Each path below is one point turned by a fixed rotation once a step. After each direction that follows a path, write how fast that rotation turns it, in degrees each step (0 if it stays still).
Each turn is a multiple of 5 degrees from 10 to 175, or 0.
Path 1:
[-17.8  -5.2   3.7  -2.7 -30.0 -11.7  10.4  -4.3   7.2   4.3  17.3  28.2
 -23.6   6.2  -1.3 -53.7 -11.5   6.4 -34.3  30.9 -23.3  14.6 -39.1  -3.6
  26.3   3.4   6.7   9.8  -9.9  13.2  -9.1   2.6 -16.4   5.5  21.2  26.8
 -26.0   6.7 -33.0]
[-21.0   2.6   1.8   6.3 -29.3  -7.8  14.4  -5.4   1.5  16.2  14.3  32.4
 -23.4   4.5  -2.7 -44.1 -14.2  -7.3 -25.9  28.4 -25.4  12.6 -49.4   4.2
  34.5   6.3  -0.8   6.1 -10.0  20.0   0.3   3.9 -13.3   3.6  23.8  24.8
 -24.8  -8.6 -33.5]
[-21.2  13.2   4.8   0.5 -11.1  -7.5   9.9  -2.3   5.3  16.7  14.1  38.3
 -20.8  -4.9  -3.5 -31.7 -22.7 -15.7 -19.4  25.7 -19.9   4.4 -58.7  11.6
  43.3  -2.9  -5.3   1.0  -8.2  14.2   3.1  12.4  -4.5   4.6  19.1  25.9
 -21.8 -16.4 -34.4]
[-21.3  15.7  11.0  -9.2   4.3  -8.3   7.2   6.3  12.6  10.3  16.5  44.5
 -16.6  -9.3  -2.1 -23.2 -26.3 -11.5 -25.7  28.3  -9.3  -4.3 -57.5  11.4
  44.2 -11.5  -3.3   1.5  -8.4   1.1   0.1  21.9  -1.1   5.2   9.8  27.2
 -19.5  -2.2 -38.4]
[-19.1   8.9  12.6 -11.7   6.0 -10.9   5.2  12.4  16.3   8.4  17.8  40.2
 -15.7  -5.1  -4.5 -27.4 -25.1   4.6 -31.9  29.6  -2.9  -3.2 -51.0   2.1
  41.1 -17.4   0.2  10.0 -11.9 -12.0  -9.4  18.6  -4.1   1.9   3.0  24.9
 -21.9  21.7 -40.5]
[-16.9   4.0  10.8   2.5  -4.9 -11.5   4.4  12.6  15.1  12.2  20.3  26.5
 -21.1   5.6  -4.9 -36.0 -16.2  14.5 -34.0  30.8  -7.6   7.3 -44.8  -5.7
  38.2 -14.1   5.5  15.4 -12.0 -12.6 -14.3   5.1 -11.3  -2.1   6.0  20.3
 -30.1  35.8 -40.2]
[-19.3   7.8   4.5  21.9 -16.6  -6.8   3.2   5.1  12.7  18.7  19.7  17.4
 -26.2   9.7  -7.5 -34.5 -13.6  11.0 -29.1  25.4 -14.2  19.3 -47.3  -1.3
  40.9  -4.6   7.8  13.9 -16.4   0.3 -14.9  -5.5 -13.5  -5.6  13.4  18.9
 -37.4  24.4 -35.9]
[-19.7  16.6  -5.2  24.6 -15.8  -0.3  -1.8   5.3  15.1  17.7  19.1  21.5
 -26.4   4.0  -8.6 -21.3  -9.7  -2.2 -21.5  17.4 -17.9  22.5 -53.9  12.7
  46.2   3.7  10.2   7.3 -17.4  12.6 -12.2  -4.6 -11.6  -2.0  14.7  19.6
 -39.8   6.0 -35.8]
[-17.4  23.5  -8.5  12.0  -8.2   3.9  -2.8  14.0  21.5   8.2  20.4  37.4
 -17.7  -4.9  -6.9 -11.1  -9.7  -9.2 -20.8   9.6 -19.2  17.4 -57.5  22.4
  50.5   5.9   8.7   3.5 -18.0  10.9 -10.3   9.2  -7.5   0.4  12.2  21.9
 -29.4  -5.1 -37.8]
[-17.8  22.5  -2.6  -1.4   0.4   4.8  -1.5  29.4  17.7   1.9  21.8  46.7
  -9.4  -4.6  -2.5  -7.9  -7.2  -4.9 -27.1  11.1 -19.7   9.0 -52.6  22.7
  44.0   0.7   9.5   8.7 -22.0  -1.1 -11.5  22.2  -7.8   1.5   7.4  24.3
 -19.8   2.9 -43.0]
[-22.1  15.6   4.2  -5.0   2.1   6.8   7.7  31.2   8.2   1.6  20.7  42.3
  -5.0   2.3   5.0 -18.0  -2.4   6.3 -35.2  18.6 -22.7   7.7 -39.4  16.6
  40.4  -4.2  12.1  18.3 -22.6 -16.0 -17.7  21.4  -9.1   1.0   9.2  22.2
 -16.6  24.2 -45.4]
Directions:
[ -3.0   6.4  -0.1  -1.2  11.3   0.1  -6.2  -8.9   5.2  -5.7  -3.1   5.0
  -4.7  -8.4   0.1   7.8  -6.4  -7.9   5.2  -4.0   6.6   2.4  -2.1   9.9
   6.8  -3.1   4.0  -8.6  -1.1   4.4  -1.9  -1.3   6.2   5.5  -4.6   5.6
  -1.8 -12.7   2.0] => 65
[  3.1  -3.4   3.2  -3.0  -1.3 -10.9   0.0  -7.9   3.2   8.1   0.7  -2.8
  -3.2  -3.0  -5.8  -7.8 -10.8  -4.4   1.7   7.6   8.0 -10.5  -9.2  -9.5
   1.2  -5.1 -12.3  -3.9   7.2   2.3   8.8  -1.0   0.9  -1.5  -0.8  -1.3
  -2.5  -0.6   1.9] => 20
[  5.6  -2.3 -12.8   3.2 -14.8  -2.1  -6.0  -1.7   8.4  -2.7   4.4  -2.7
  -3.4  -0.9  -5.9  -2.9   5.3  -3.9   0.5  -6.0  -3.6   6.1  -4.8  -0.4
  -2.3  11.4   0.5  -3.0   0.7  14.4   1.1  -5.3  -6.0  -0.5   2.5  -1.9
  -4.3  -8.4   2.1] => 55
Path 2:
[-26.6   3.7 -16.1   3.0 -13.2  27.2   7.6 -37.3   8.3 -13.7  28.8  19.7
 -20.0 -14.4 -35.8 -20.1  25.7 -12.6 -33.0   4.6  14.0   5.6 -15.7 -17.1
   4.5 -18.7 -16.1  -8.0 -62.3 -19.1  14.4  -1.3 -29.9 -24.3  18.3  -6.0
  -1.2  12.3  17.4]
[-21.0   7.2 -15.2  -0.1  -5.6  25.6  16.3 -35.8  15.3 -21.9  30.3  20.3
 -14.5 -13.3 -29.3 -16.4  28.8 -15.4 -21.0   4.9  20.3  -1.9 -27.6 -26.0
   4.7 -10.4 -13.0  -7.8 -63.2  -5.4  11.0   0.3 -34.0 -21.4  22.1 -15.4
  11.6   9.8  15.2]
[-10.5  11.6 -11.5  -1.3  -5.2  18.1  11.7 -35.4  30.2 -14.4  32.0  21.1
  -7.7 -28.0 -25.5  -8.3  30.9 -18.1 -14.4  -2.3  25.3  -1.5 -36.5 -27.9
   7.1 -11.4  -8.2  -4.6 -60.7   2.3   2.1   3.3 -30.7 -17.8  18.2 -27.2
  15.6  -1.6  17.8]
[ -5.5   7.9  -4.6   0.9 -12.4  15.8  -6.7 -35.3  36.0   2.3  34.6  18.5
 -11.4 -39.6 -30.4  -5.4  30.5 -21.4 -13.8 -10.8  25.5   6.4 -28.4 -16.7
   4.2 -23.5  -6.9  -0.1 -57.2  -1.3  -1.9  -0.9 -26.7 -13.9  15.5 -32.0
  10.5  -8.0  22.4]
[ -6.7  -2.7  -3.5   3.0 -24.0  14.5 -15.3 -36.6  32.9  11.0  36.8  10.6
 -17.1 -33.8 -32.8 -12.2  25.9 -23.3 -20.3  -7.7  21.5   9.9 -16.0  -4.6
   0.5 -33.0 -10.1   1.9 -58.9 -13.8   3.5  -1.0 -27.4 -12.9  16.9 -22.9
   0.1   0.4  21.9]
[-14.9 -11.5  -7.5   2.9 -26.7  15.4 -12.1 -39.9  21.3   1.8  34.4  10.4
 -19.3 -17.8 -30.1 -24.8  21.9 -20.6 -22.1  -2.2  24.4   6.5 -17.4  -0.9
  -2.5 -33.4 -10.8   0.7 -60.5 -17.6  12.1   1.9 -28.2 -15.6  29.7 -12.4
  -0.4  18.0  19.3]
[-22.1  -7.3 -15.0   6.3 -23.2  16.5  -4.9 -36.6  21.0 -11.5  26.4  15.9
 -18.2  -8.7 -24.1 -27.4  21.3 -16.7 -21.0   2.9  28.3  -0.5 -27.7  -7.8
   4.9 -21.7 -13.0  -3.6 -59.6  -8.6  14.7  15.2 -24.4 -22.2  34.2  -5.7
   6.9  28.1  13.8]
[-23.0   6.3 -21.0   9.7 -15.9  17.4  -0.5 -33.5  27.0 -17.8  19.5  24.7
 -13.8 -23.3 -31.2 -18.8  24.3 -10.3 -24.2   4.4  30.5   0.4 -34.5 -14.5
  11.8 -11.1 -13.1 -10.0 -56.7   0.3   9.6  20.4 -18.2 -28.5  26.5  -9.9
  12.2  19.8  16.3]
[-19.3  14.6 -24.5   9.9 -11.3  21.3   1.0 -31.6  25.4 -12.2  18.5  29.2
 -14.2 -36.2 -40.4  -5.7  29.7  -9.5 -30.6  -1.4  21.8   3.6 -24.5 -18.1
  14.9 -14.8 -10.7 -12.1 -55.5  -6.1   3.1  14.0 -16.9 -26.9  10.2 -16.3
   6.7   3.1  21.2]
[-16.6  12.7 -15.9   6.1  -9.0  22.4   3.7 -35.4  20.8  -5.6  28.0  22.1
 -16.8 -34.0 -41.8  -5.0  31.2 -14.9 -31.8  -0.9  14.2   6.6 -13.4 -16.5
   4.5 -19.0 -10.6  -5.9 -58.5 -16.0   5.8  -4.6 -25.7 -22.3   4.4 -18.8
   0.0  -7.3  20.2]
[-15.3   3.7  -4.7  -1.5  -9.0  24.6   8.6 -37.4  15.3  -3.7  38.4  12.5
 -18.5 -22.2 -33.6 -13.1  30.7 -20.9 -23.9  -1.7  12.3   4.3 -15.8 -18.9
  -3.1 -21.7 -12.7  -2.1 -65.8 -16.5   4.1 -13.0 -37.5 -13.6  15.6 -19.8
   0.6  -3.3  18.4]
Directions:
[-8.4 -0.4 -9.4  6.6 -4.7  0.3 -4.4  2.3 -3.4 -4.0 -9.0  4.8 -2.7  2.3
 -5.1 -4.2 -4.2  7.8 -9.1  4.4  1.6  1.1  2.3  5.2  5.4 -0.2 -2.4 -3.9
  2.2 -2.9  5.3 11.6  9.2 -7.8  1.5 11.8 -2.4 11.6  0.0] => 45
[  1.6   1.7   0.2   2.5  -3.0   0.8  -7.5  -0.5  -1.2  11.2   1.4  -0.5
  -4.5 -10.4  -9.3   3.8   0.2   0.5  -7.9  -3.4  -5.2   6.8  13.7   6.1
  -1.5  -8.4  -0.4   1.1   1.0  -9.2  -2.3  -6.0   3.2   0.4 -10.4   0.1
  -9.1  -9.0   3.7] => 70
Path 3:
[  7.6  -7.6   7.3   7.6  -0.9 -27.4   3.2  -1.6  31.0   1.8  -1.5  27.0
  24.2  -4.2  37.3   7.5 -33.7 -10.5 -31.6  -0.8  -0.8  44.3 -33.2  31.7
  19.1 -17.3 -10.2  -0.6  -1.7 -15.6  -7.6 -23.3  24.3  19.6 -16.9  -8.8
 -36.6 -30.1 -11.9]
[ -0.5  -6.2  10.7  -4.9  16.3 -27.8  -1.9 -13.3  18.5  -1.3   1.2  16.1
  30.4  -0.7  23.0   4.3 -51.5  -6.1 -36.1   5.7  -7.8  36.9 -35.4  24.4
  38.1  -6.6 -14.0  14.6  -3.1 -16.4  -6.5  -3.8  27.4  15.2 -22.7 -10.6
 -35.3 -24.1  -5.4]
[  3.5 -15.5  20.4  13.0   0.6 -20.0  -2.7   0.8  37.2  -4.6  -0.2  18.3
  23.9  -1.2  22.8   3.9 -38.6 -13.7 -32.7  -0.6  -3.7  30.5 -28.1  37.0
  32.9 -13.2  -3.0  14.6   1.0 -25.9   6.5 -11.3  43.1  10.0 -18.3 -17.5
 -28.1 -33.8 -13.3]
[ -6.0 -13.7   3.0   0.5   1.1 -34.2  -2.8  -1.4  26.0  -5.9  -5.0  22.3
  25.0  -5.3  30.4   4.7 -38.0  -6.9 -32.0  -1.8 -10.8  46.4 -36.9  39.4
  15.2 -15.3 -16.8  10.5   4.4  -7.4  -9.5 -11.7  25.8  12.9 -20.8 -13.0
 -35.6 -27.7 -10.3]
[-10.5 -11.6  19.2  -4.1  12.5 -27.0  -8.2 -10.6  19.5  -7.1  -0.4  12.9
  29.8  -0.5  10.1   0.5 -52.1 -10.1 -33.4   3.0 -14.4  30.1 -31.0  36.1
  33.5  -9.1  -9.8  26.7   2.3 -13.5  -0.2   4.2  33.8   8.4 -24.6 -19.0
 -28.7 -25.6 -11.0]
[ -9.0 -17.7  20.0  10.9  -4.6 -22.7  -5.8   3.5  33.1  -6.6  -3.4  20.2
  20.6  -1.8  21.1  -1.1 -33.9 -13.7 -25.6  -6.3 -10.7  33.0 -26.7  51.2
  18.7 -23.7   0.3  15.3   9.1 -15.8   4.6  -6.5  36.2  11.0 -16.1 -24.4
 -25.4 -33.9 -19.8]
[-22.7  -9.3   7.6  -4.2   5.0 -33.4  -6.1  -5.8  17.5  -1.3  -1.8  20.9
  26.8  -1.9  22.4  -2.5 -44.0 -10.9 -30.7  -3.3 -16.4  40.7 -35.6  43.4
  11.2 -23.9 -11.8  15.8  11.9   0.3 -10.9   0.9  18.9  19.1 -20.2 -19.8
 -34.8 -22.6 -15.0]
[-19.2  -7.4  31.4   0.6   8.1 -22.7  -9.2 -11.7  19.0   0.3   2.0  15.1
  26.8   2.2   4.5  -6.8 -50.2 -16.4 -28.4   1.5 -15.7  22.9 -28.8  38.9
  26.7 -21.4   1.9  23.9  11.6 -13.5   3.4   9.6  30.1  16.8 -19.2 -25.3
 -26.7 -24.4 -19.6]
[-14.2  -8.9  22.6  12.8  -6.1 -24.8  -6.9  -1.0  27.7   3.5  -1.7  28.0
  19.5  -0.4  20.0  -5.5 -33.7 -21.3 -23.4  -7.7  -9.5  33.7 -27.4  49.5
   7.1 -34.3   6.6   8.6  16.5  -7.3   0.5  -4.6  21.5  25.3 -11.7 -25.4
 -29.3 -30.8 -24.4]
[-23.0   0.7  20.5  -3.6   9.3 -31.3  -6.9 -16.4   9.4   8.1   1.3  24.4
  28.9   3.1  17.1  -4.1 -49.9 -15.3 -28.2  -1.7 -15.0  34.5 -35.4  34.7
  12.0 -28.6  -3.9  11.8  12.1   1.2  -9.7   8.6  13.4  30.3 -17.4 -17.8
 -35.3 -17.5 -18.5]
[-12.7  -0.8  39.9  10.2   6.3 -18.7  -7.4 -16.5  20.6   8.4   7.4  22.0
  22.8   6.7   8.0  -7.5 -45.8 -20.6 -26.7   1.2  -8.3  18.1 -24.0  36.2
  26.9 -26.3  12.2  13.0  10.7 -16.2   4.3   3.9  23.3  26.9 -13.8 -23.8
 -26.4 -27.8 -28.3]
Directions:
[  8.0   3.2   1.6   4.6  -5.5   2.6   4.0 -14.5   0.2  -4.9  -0.1 -10.5
   0.0  -2.3   3.5   2.7   4.0  -3.0   0.8   1.9  -4.3   0.0   4.6   6.6
   3.5   5.3  -3.6  -0.1   1.6   4.9  -7.6   5.6  -5.7  -7.6   6.2  -4.7
 -15.5  -4.9  -9.5] => 0
[10.7 -6.0 -8.8 -1.3  1.8 -0.4  3.4  4.5  5.5 -6.9 -2.5 -3.2  1.2 -3.5
  6.0  6.3  1.2  5.0 -3.8  2.1  4.3  5.0 -1.7 -3.1  8.5 11.4 -9.1  0.8
 -8.0 -7.2  0.0 -7.8  8.3 -9.6 -3.8  5.7 -1.2 -2.9  8.6] => 20
[  4.2  -3.7  -1.9   9.3 -11.9   1.8   2.7   9.2   9.9  -0.8  -2.9   5.4
  -5.7  -1.7   7.9   0.6  11.9  -2.1   3.2  -5.1   3.6   3.1   1.5   8.1
 -10.1  -7.8   3.9  -7.9   2.9  -1.0   1.9 -10.4   1.5   0.3   4.6  -1.7
   0.8  -5.9  -3.8] => 130
